Named moves come first, each a turn or a mirror and shown by rows before and after it. Which of them, in which order, take the first row of each pair that follows to the second? Write the first one first, as in the answered first pair.
J_690 (before -> after):
[-0.674,0.588,-0.230,-0.345,0.929,0.318,0.167,-1.464,-1.380,-0.324,0.100,-0.762,-0.740,0.487,-0.744,0.920,1.277,-0.573,-0.080,-0.861,0.458,0.408,-0.844]  ->  [-0.052,0.235,0.022,0.176,0.548,0.283,0.246,-1.212,-0.821,-1.026,0.481,-0.957,-1.374,0.344,-0.153,0.800,1.770,-1.033,-0.099,-0.490,1.034,0.810,0.010]
[-0.982,-1.636,-0.339,0.743,-0.538,-0.785,0.780,-1.553,-2.220,0.869,-1.444,1.956,2.213,0.138,-0.578,1.868,-0.708,0.243,0.923,-1.677,-0.259,-0.045,0.115]  ->  [0.684,-2.045,-0.301,1.339,-1.246,0.096,0.572,-0.944,-0.705,-1.104,-0.686,2.663,1.112,-0.100,0.474,1.934,-0.342,-0.299,0.974,-2.276,1.024,-0.028,1.772]
[0.793,2.327,-0.593,-1.455,0.188,0.026,-2.581,3.603,0.141,-1.075,-0.066,-1.388,-0.214,2.187,-0.354,0.220,-0.265,-1.679,1.381,-1.664,-1.285,-0.646,-0.191]  ->  [0.656,2.220,-0.523,-1.638,0.409,-0.363,-2.459,3.613,-0.229,-1.001,0.025,-1.696,-0.441,2.140,-0.638,-0.253,-0.551,-1.203,1.493,-1.224,-1.236,-0.385,-0.379]
[-0.947,-0.917,0.198,0.145,0.690,0.128,1.084,-0.517,-0.894,0.017,0.354,0.830,1.264,0.057,0.456,-0.403,-0.445,1.008,-0.314,1.156,0.145,-0.940,-0.872]  ->  [0.056,-1.704,0.544,0.701,0.269,0.814,1.207,-0.356,0.201,-1.222,0.804,0.902,0.420,-0.114,1.302,-0.250,-0.286,0.431,-0.248,0.718,0.813,-0.671,0.275]
J_387 (before -> after):
[0.753,1.503,-0.531,-0.232,0.204,-0.540,1.085,0.328,0.936,0.975,1.091,-1.314,-0.558,0.392,0.778,-1.289,-0.252,-0.337,0.706,1.538,0.803,-1.385,0.143]  ->  [1.591,0.860,0.072,-0.074,-0.082,-0.080,1.298,0.348,1.992,-0.696,0.738,-1.002,-0.695,0.024,0.923,-1.097,0.077,-0.697,0.786,0.274,1.374,-0.770,0.795]
[0.378,-0.304,-1.532,0.388,-0.479,-1.250,-1.829,-0.817,1.262,0.624,0.400,0.407,-0.397,-1.090,-3.128,2.253,0.324,0.682,0.088,-1.788,-1.179,0.638,-0.718]  ->  [0.046,-0.382,-1.216,0.402,-0.408,-1.518,-1.429,-1.062,1.011,0.984,0.449,0.272,-0.369,-0.994,-2.993,1.976,0.261,1.067,-0.101,-1.442,-1.247,0.717,-1.059]
[-1.080,2.206,-1.153,-1.012,0.864,-0.084,0.698,0.816,-0.208,1.119,2.006,-2.139,-1.025,0.021,1.282,-1.334,-0.659,-1.466,0.216,2.204,0.157,-1.375,-0.769]  ->  [0.797,0.633,0.147,0.319,-0.570,0.694,0.480,0.875,1.851,-2.497,1.539,-1.057,-1.844,-0.630,2.005,-0.113,0.845,-2.103,-0.048,-0.275,1.831,0.307,1.485]
[-0.692,1.473,-0.751,-0.603,0.920,-0.510,-0.326,0.254,-1.803,2.337,0.521,-1.862,-0.406,-0.102,-0.372,-0.717,-1.201,-0.316,0.916,1.888,-0.901,-1.710,-1.550]  ->  [2.339,-0.781,0.955,0.976,-0.967,1.155,-0.865,0.664,0.898,-2.548,-0.473,-0.789,-1.440,-0.785,0.601,0.613,0.487,-0.968,0.072,-1.215,0.854,0.680,1.625]
J_364 (before -> after):
[-1.224,0.427,0.082,-0.348,1.039,-0.190,-1.054,0.784,0.190,1.823,-0.815,-0.449,0.734,0.357,-1.134,1.006,-0.213,0.060,-0.071,-1.311,-0.847,0.725,-0.735]  ->  [-0.256,0.903,0.234,-0.297,0.509,-0.168,-1.400,0.996,1.050,1.052,-0.761,-0.456,0.437,0.018,-1.226,1.073,-0.193,-0.386,0.436,-1.700,-0.485,1.214,-0.502]
[-0.744,0.891,1.370,-0.844,0.908,-0.674,0.341,1.051,0.594,-1.085,-2.157,0.023,-0.454,0.054,-0.878,0.684,0.995,0.493,1.216,-2.634,-0.515,1.338,-1.092]  ->  [-1.809,0.379,0.953,-0.667,1.102,-0.713,0.849,0.397,-1.183,0.467,-1.870,0.669,0.504,0.052,-0.859,0.784,0.877,1.090,0.456,-1.605,-1.574,0.381,-1.756]
[0.312,1.940,-0.045,-0.656,-0.151,-0.472,-0.875,1.058,1.755,0.433,-0.049,-0.546,-0.758,-0.815,-0.388,0.295,0.901,-0.337,0.255,-1.155,0.552,0.997,-0.571]  ->  [-1.106,1.256,-0.224,-0.512,0.280,-0.970,-0.683,-0.115,-0.466,2.520,-0.001,-0.397,-0.041,-0.274,-0.397,0.914,0.260,0.155,-0.299,-0.099,-0.822,-0.123,-1.453]
[0.718,-2.576,0.012,0.788,-0.655,0.327,0.827,-1.086,-1.144,-0.497,0.050,0.798,0.001,0.441,1.207,0.830,-0.058,-0.034,-1.560,1.565,-0.831,-0.593,1.691]  ->  [1.519,-1.883,0.459,0.653,-0.981,0.691,0.269,-0.368,0.412,-1.825,0.136,0.663,-0.450,0.458,1.093,0.708,0.430,-0.427,-0.936,0.367,0.083,-0.109,1.884]
J_789 (before -> after):
[-0.381,-1.791,0.994,0.437,-0.942,0.004,0.395,-1.467,-0.560,-0.352,-1.526,1.323,-0.186,0.052,0.440,1.275,0.601,1.070,-1.419,-0.193,-1.100,0.223,0.307]  ->  [1.399,-1.687,0.632,0.207,-1.496,0.309,1.220,-0.367,0.687,-1.807,-0.352,1.398,-1.623,0.201,1.148,0.165,0.504,-0.319,-0.721,0.232,0.022,0.283,1.576]
[-2.576,0.267,-0.054,0.200,0.135,-0.953,-0.769,-0.921,-1.955,0.849,-2.018,0.663,1.769,-1.259,-1.112,1.145,0.265,1.014,0.004,-0.357,-1.619,0.162,-1.963]  ->  [0.852,-0.317,-0.315,0.102,-0.753,0.289,1.331,0.489,0.567,-0.494,2.412,0.729,-1.465,-0.627,1.495,-1.667,-0.170,-1.041,0.321,3.108,0.260,-1.699,1.549]
[-1.313,5.176,-3.123,-2.404,3.488,-0.466,0.536,3.123,-0.015,1.909,2.160,-0.682,-0.337,-0.394,-2.548,-0.291,0.679,0.133,1.609,0.398,-0.550,-0.115,-2.657]  ->  [-1.314,4.715,-3.666,-2.226,3.514,-0.123,1.045,2.447,-0.708,2.449,2.999,-0.681,-0.769,0.052,-1.940,-0.667,0.233,0.649,1.348,1.514,-0.697,-0.837,-2.076]
[-0.143,1.505,-0.428,-0.764,0.277,0.154,-0.226,1.237,1.208,0.789,0.725,-1.006,-0.544,0.006,-0.432,-0.818,0.195,-0.275,1.261,0.163,0.806,-0.060,-0.257]  ->  [-1.408,1.320,-0.210,-0.726,0.887,-0.050,-0.260,0.186,-0.076,1.674,-0.101,-0.923,0.100,0.260,-0.444,-0.320,0.433,0.397,0.652,-0.338,-0.034,0.478,-1.043]
Now pairs of rows:
(two moves a pair)
[-0.125,-2.342,1.424,2.338,-1.146,-1.120,-1.332,-1.980,-0.650,-1.122,-2.816,-0.746,-1.057,-0.327,1.685,2.827,2.610,1.356,-1.732,-3.423,-1.827,1.183,0.124]  ->  [2.364,-0.786,-0.911,0.942,-1.372,-0.920,0.936,0.772,1.110,0.246,2.393,-2.315,-4.502,0.550,3.426,-0.904,1.293,-0.894,-0.385,2.119,0.354,-2.207,1.821] -> J_387 then J_789
[1.292,1.649,0.608,-0.254,0.199,-0.185,1.138,0.273,0.246,1.162,1.899,-0.316,-0.637,-0.027,-1.027,-1.396,-0.574,-0.296,-0.282,1.514,0.956,-1.102,0.550]  ->  [0.119,1.728,1.382,-0.024,0.434,-0.049,-0.347,-0.649,-0.453,0.296,-1.118,-0.348,0.772,-0.349,-2.477,0.794,0.620,0.636,-0.528,-1.618,0.278,0.723,-0.724] -> J_387 then J_789
[1.594,1.059,-0.802,0.459,-0.466,0.887,0.248,1.563,2.331,0.236,1.377,-1.787,-1.159,0.609,-0.662,-0.600,0.022,-0.988,2.414,-0.090,1.453,1.002,1.079]  ->  [-0.032,-0.863,0.726,1.361,-0.607,0.710,-0.666,-0.569,0.847,-0.297,-1.835,0.135,1.273,0.033,-1.017,1.848,0.989,0.741,1.321,-2.486,0.130,2.579,0.740] -> J_789 then J_387
[-1.447,-1.080,0.039,0.158,0.375,-0.546,-0.014,-1.590,-1.255,1.356,-0.780,-0.010,1.676,0.143,-0.206,0.394,-0.378,0.945,-1.221,0.796,-1.051,-0.484,-1.132]  ->  [0.158,0.483,-0.645,-0.678,0.536,-0.424,0.337,0.898,0.705,0.620,1.702,-1.020,-0.744,0.211,0.400,-1.371,-0.877,-0.853,0.303,2.233,0.309,-1.273,0.123] -> J_789 then J_387
[0.310,-1.255,0.265,1.360,-0.380,0.568,2.550,0.671,-0.532,-1.972,0.371,1.444,-1.361,-0.182,0.806,-0.867,0.204,1.715,-0.896,0.880,0.296,-1.327,1.494]  ->  [-1.668,-0.640,0.501,0.869,0.084,-0.173,1.110,0.157,-2.433,-0.754,-1.981,1.402,0.475,-0.210,-0.420,0.475,0.395,2.734,-1.076,-0.448,-0.541,-0.069,-0.758] -> J_789 then J_364
[1.818,1.633,0.142,-0.891,1.319,0.237,2.085,2.764,0.663,-0.580,1.933,-0.690,-2.299,1.808,0.550,-1.278,-0.195,-2.644,0.942,2.650,1.171,-0.232,0.418]  ->  [2.785,-0.658,1.010,0.968,0.358,1.306,2.339,1.426,0.939,-2.675,0.639,1.126,-2.257,1.813,1.308,-0.602,0.450,-2.376,-0.460,1.190,1.066,0.634,2.398] -> J_364 then J_387
[1.051,-2.448,-1.254,1.367,1.807,-0.672,1.814,-0.938,-0.953,2.781,0.611,-1.551,-1.098,1.985,2.582,-2.794,-3.613,1.586,-0.276,4.360,-1.511,-3.842,0.285]  ->  [2.362,0.246,-1.536,0.246,1.361,-0.831,1.210,2.013,1.717,2.031,1.917,-3.409,-2.098,1.431,1.739,-3.600,-3.167,-0.692,2.104,3.287,0.577,-3.504,-0.182] -> J_364 then J_387
[0.032,-1.742,-0.234,0.911,-0.390,0.354,0.759,-0.689,-0.828,-0.530,-1.044,0.674,0.226,-0.212,0.639,1.430,-0.564,1.144,-0.733,-1.333,-0.419,0.480,0.905]  ->  [1.501,-0.209,-0.843,-0.053,-0.389,0.156,1.018,1.348,0.660,-1.263,1.021,-0.050,-1.181,-0.016,0.918,-0.298,-1.190,0.329,0.411,0.151,0.838,-0.333,1.674] -> J_387 then J_789
[0.901,-0.033,-0.770,0.181,-0.587,0.297,1.051,0.791,0.710,-0.431,1.523,0.143,-1.068,0.630,0.536,-0.945,0.177,-0.387,0.077,1.277,0.396,-0.788,1.047]  ->  [1.130,-0.503,0.001,0.655,-1.107,0.523,0.364,0.328,0.853,-1.838,0.508,0.265,-0.880,0.250,0.372,-0.226,0.490,-0.338,-0.146,-0.220,0.782,0.123,1.521] -> J_690 then J_387
[1.409,-1.448,0.915,1.474,-0.764,0.613,0.293,-0.222,1.461,-2.491,-0.433,0.477,-0.875,-0.875,0.496,0.751,1.135,0.106,-0.909,-1.153,0.763,0.861,2.287]  ->  [0.384,1.020,0.692,0.784,0.156,0.047,-1.063,1.089,1.500,-1.758,-0.804,-0.679,-0.194,-1.175,-1.033,0.756,1.028,-0.241,0.695,-2.584,0.676,1.649,-0.211] -> J_690 then J_364
[2.129,1.388,-0.548,1.637,-0.017,1.160,0.074,2.400,1.687,-1.830,0.169,-0.305,-2.221,0.252,0.441,-0.272,-0.153,-1.353,1.272,0.265,2.530,-0.248,0.946]  ->  [1.890,0.885,0.544,2.363,0.126,1.511,-0.413,1.694,1.167,-2.728,-1.774,0.310,-1.032,-0.119,0.100,1.093,0.468,-0.788,0.698,-2.003,2.146,1.148,0.790] -> J_690 then J_387
[-1.524,-1.693,0.581,0.948,-0.117,-0.008,0.092,-2.326,-1.124,-0.388,-2.184,1.584,1.040,-0.294,-0.401,1.265,0.083,1.413,-1.454,-1.173,-1.226,0.929,0.081]  ->  [0.534,-2.206,0.507,0.885,-1.055,0.766,0.859,-1.249,0.268,-2.062,-0.577,1.746,-0.548,-0.068,1.359,0.299,0.215,0.454,-1.452,-0.052,0.020,0.048,2.439] -> J_690 then J_789
[0.735,-3.422,0.881,1.213,-0.369,1.293,2.288,-2.493,-1.667,-0.813,-0.272,2.290,0.034,0.990,1.544,0.833,-0.043,1.768,-1.050,1.116,-0.625,-1.108,2.523]  ->  [0.590,-1.902,1.793,1.325,-0.653,1.274,0.014,-1.773,-0.232,-2.645,-2.749,2.171,1.079,0.230,0.119,2.354,1.274,1.313,-0.187,-3.261,0.134,1.325,1.187] -> J_364 then J_789
[1.960,0.912,0.447,-0.219,-0.546,0.578,0.061,1.477,1.099,-1.407,1.097,-0.678,-0.615,-0.402,-0.246,-0.084,0.170,-1.126,0.864,-0.745,1.410,-0.306,1.013]  ->  [1.241,1.175,-0.342,-0.993,-0.104,0.062,0.113,1.676,0.596,0.167,1.851,-1.262,-0.446,0.064,0.061,-0.883,-0.463,-1.450,1.303,0.791,1.088,-0.850,0.454] -> J_387 then J_690
[1.258,0.916,-0.250,-2.089,0.199,1.610,1.563,-1.640,-1.369,2.138,1.797,0.279,-1.819,-0.083,0.802,-1.394,0.475,-0.493,-0.865,0.987,-1.030,-0.331,0.527]  ->  [0.586,1.828,-0.277,-2.627,0.303,1.357,0.598,-1.156,-1.489,2.449,1.270,-0.250,-1.190,-0.034,-0.019,-1.354,0.648,-0.317,0.189,0.739,-1.269,0.384,-0.787] -> J_364 then J_690
[1.546,-1.318,-1.182,0.300,-0.086,-0.310,1.086,-1.047,0.509,-0.377,0.906,0.732,-1.038,0.669,1.881,0.110,-0.995,-1.259,0.296,1.922,0.107,-1.060,1.525]  ->  [-0.940,-0.204,-0.501,-0.112,0.727,-1.238,-0.571,-1.977,-1.163,0.914,-2.124,0.683,1.534,0.001,-0.043,1.948,-0.551,0.273,0.419,-0.752,-1.179,0.283,-1.638] -> J_789 then J_364
[-0.560,-1.470,-0.964,-0.353,-0.113,-0.053,3.412,-0.233,-0.969,0.349,3.198,0.504,-0.618,0.086,1.381,-2.326,-1.043,0.250,-0.544,4.380,1.507,-3.341,1.545]  ->  [-0.995,0.163,1.512,0.680,-0.856,0.091,-0.572,0.530,1.008,-3.186,-2.244,0.650,1.977,-1.679,-1.711,1.534,1.627,0.377,0.721,-4.548,2.337,2.292,-0.716] -> J_387 then J_789
[1.634,-0.137,0.428,1.241,-1.157,0.495,-1.192,0.620,2.390,-3.753,-0.996,1.061,0.356,-1.077,0.509,1.051,0.738,-0.893,-0.010,-3.106,0.973,1.702,0.237]  ->  [0.489,3.437,-0.961,-0.504,0.113,-0.722,-1.297,2.843,2.109,-0.909,0.330,-1.207,0.258,-0.778,-0.856,-0.318,0.025,-1.453,1.469,-1.476,0.520,0.905,-2.306] -> J_387 then J_364
[-0.390,-0.678,-0.670,-1.259,-0.486,-1.067,0.220,1.591,0.336,1.384,0.750,-0.468,-1.174,1.075,0.428,-1.713,-2.042,0.340,0.408,1.795,0.246,-2.480,-2.737]  ->  [-1.067,-2.173,1.074,-0.001,-0.763,-0.877,-1.540,0.059,0.150,-0.626,-3.004,1.137,0.712,0.430,-0.541,0.753,-0.325,1.411,-0.990,-2.339,-0.250,0.145,-3.199] -> J_387 then J_789
[-1.915,-1.346,-0.264,0.860,-0.900,0.463,1.319,-1.306,-1.258,0.491,0.412,2.415,0.391,-0.717,0.362,0.662,-1.569,0.291,-1.033,2.103,-0.990,-1.929,0.346]  ->  [-1.850,1.676,-0.936,-0.102,0.058,-0.241,1.186,0.699,-0.451,1.475,1.493,0.798,-0.236,-0.736,-0.653,-0.527,-1.807,-0.500,0.554,2.672,-0.030,-2.202,-0.688] -> J_364 then J_387
[0.509,1.729,-0.742,-0.377,0.488,-0.339,0.082,0.813,0.406,0.936,0.946,-0.867,-0.424,0.577,-0.628,-1.413,-0.599,-0.346,1.139,1.115,0.437,-0.287,-0.768]  ->  [1.307,0.980,0.027,0.473,-0.122,0.100,-0.791,0.870,1.509,-1.240,-0.298,-0.327,0.082,0.239,-0.774,0.045,0.664,-0.323,0.943,-1.721,1.082,1.454,-0.099] -> J_789 then J_387
[1.226,1.122,-0.863,-1.409,-0.187,0.241,0.526,1.759,1.763,-0.483,1.506,-0.169,-0.477,-0.728,0.790,-1.092,-0.076,-0.768,0.679,0.138,0.895,0.323,0.871]  ->  [1.260,-0.266,-0.922,-0.664,-0.480,0.539,1.232,0.454,0.854,-0.216,1.588,0.498,-0.760,-0.676,1.256,-1.320,-0.404,-0.371,-0.163,1.486,0.117,-0.179,1.618] -> J_364 then J_690
[1.339,-2.272,0.086,0.812,-1.697,0.888,1.193,-1.224,0.004,-1.135,0.606,0.408,-0.930,0.453,1.543,-0.420,-0.097,0.129,-1.634,1.031,0.031,-1.015,2.433]  ->  [-0.744,-2.596,0.549,0.829,-0.991,0.291,0.641,-2.422,-1.777,0.433,-0.834,0.592,0.515,0.203,0.749,0.399,-0.013,1.526,-2.189,0.809,-1.182,-0.735,0.979] -> J_789 then J_789
[-1.275,-0.070,-0.691,-0.055,1.947,-0.034,1.146,-0.809,-0.988,2.172,0.535,0.024,0.011,0.109,0.393,-1.308,-0.139,0.707,-0.157,1.957,-0.417,-1.474,-1.193]  ->  [0.458,-0.133,-0.787,0.076,1.126,0.706,1.501,0.019,-0.014,0.787,1.892,0.055,-0.987,0.006,1.105,-2.168,-0.211,-0.008,-0.217,2.042,0.594,-1.612,0.102] -> J_690 then J_387
[0.549,0.645,1.390,0.340,0.508,-0.360,-0.074,2.485,-0.533,-2.605,1.577,1.073,-1.419,0.748,0.165,-1.759,0.809,-1.438,0.490,-0.414,1.839,2.592,1.355]  ->  [-1.654,-0.536,1.743,1.124,1.002,-0.756,-0.513,0.306,-2.659,-1.399,-0.566,1.608,0.977,0.479,-0.800,-0.311,1.216,0.079,-0.810,-1.345,-0.410,3.122,0.226] -> J_789 then J_387
[-2.541,0.699,1.531,-0.208,1.507,0.231,0.323,0.925,-1.645,2.188,-1.848,-0.146,2.347,-1.430,-3.150,2.816,1.736,1.512,0.564,-1.328,-0.762,0.073,-1.865]  ->  [-2.531,1.889,0.246,-1.436,1.984,-0.016,1.373,1.866,-1.854,4.026,0.675,-0.689,1.224,-0.557,-2.870,1.188,0.863,0.395,1.350,1.671,-0.642,-1.409,-1.639] -> J_690 then J_387
[0.775,0.621,0.655,1.655,-1.210,0.032,-1.199,-1.109,0.213,-3.632,-1.636,0.223,0.100,0.126,0.511,0.645,-1.069,-0.446,-0.627,-1.187,0.617,0.891,1.224]  ->  [0.006,2.189,0.201,1.023,-0.819,-0.641,-2.177,-0.504,-0.050,-2.897,-1.914,-0.450,0.639,0.351,-0.386,0.868,-1.250,-0.453,-0.255,-2.023,0.483,1.187,-0.527] -> J_690 then J_364
[1.137,0.164,-0.158,-0.582,1.267,0.117,1.149,1.434,1.433,-2.159,1.512,0.221,-0.438,1.102,1.599,-1.417,-0.478,-2.214,1.996,2.076,0.207,-2.228,1.859]  ->  [-0.063,0.933,1.363,0.024,1.344,-0.063,-0.993,1.264,1.671,-3.599,-1.766,0.588,1.655,0.230,-0.316,1.143,0.785,-1.581,2.258,-2.457,0.082,0.912,0.036] -> J_789 then J_690
[0.398,3.232,0.424,-0.397,-0.557,-0.095,0.319,1.650,4.244,0.366,1.460,-1.334,-0.845,0.785,0.298,-0.952,0.796,0.248,0.445,-0.926,0.642,0.483,-2.769]  ->  [0.708,1.969,-0.163,-0.245,-0.389,-0.073,1.522,0.719,3.907,1.803,2.756,-0.504,-1.811,1.012,1.213,-2.001,0.365,0.716,-0.038,1.852,0.396,-1.463,-2.000] -> J_789 then J_789
[3.187,-0.461,-0.691,-0.293,-1.031,1.098,1.916,1.664,2.188,-0.632,3.225,-0.331,-2.684,0.465,1.714,-1.810,-1.174,-1.605,0.400,3.122,1.629,-1.679,2.704]  ->  [3.266,-1.980,1.012,1.351,-2.042,1.349,0.792,0.997,2.843,-3.839,0.392,0.687,-1.598,-0.256,1.108,0.245,0.486,-0.900,-0.142,-0.850,1.962,0.813,3.918] -> J_690 then J_387
[-0.333,0.907,1.019,2.609,1.098,1.747,-1.462,-3.325,-0.628,-1.028,-2.544,-2.148,0.011,0.746,-0.785,1.333,0.421,1.595,0.134,0.709,-1.455,-1.377,-1.749]  ->  [0.313,1.680,1.243,2.102,1.463,2.042,-1.901,-2.845,0.088,-1.702,-2.308,-2.620,-0.071,0.461,-1.451,1.357,0.491,1.079,0.868,-0.273,-0.683,-0.843,-1.841] -> J_364 then J_690
[1.739,0.721,1.723,-1.250,-0.519,0.902,1.735,0.238,1.463,-1.354,-1.095,-0.527,-0.708,0.274,0.452,0.569,0.379,1.434,-0.595,-2.887,1.065,1.232,1.089]  ->  [0.262,0.875,1.877,-1.219,-0.080,0.378,1.453,-0.387,0.394,-0.578,-1.813,-0.850,0.560,0.089,-0.079,1.162,0.404,1.641,-0.757,-3.443,0.018,1.573,-0.668] -> J_690 then J_387
[-1.613,1.571,-0.536,-1.045,0.537,-1.386,0.108,1.147,-1.067,1.868,1.186,-1.139,-0.342,0.467,-0.283,-1.110,-0.821,-0.315,0.931,2.031,-0.543,-1.039,-2.093]  ->  [-1.894,-1.870,0.167,0.425,-0.083,-0.906,0.551,-1.560,-2.521,1.115,-0.280,0.899,0.433,0.379,0.410,0.025,-0.160,1.129,-1.448,1.475,-1.598,-0.917,-0.327] -> J_387 then J_364
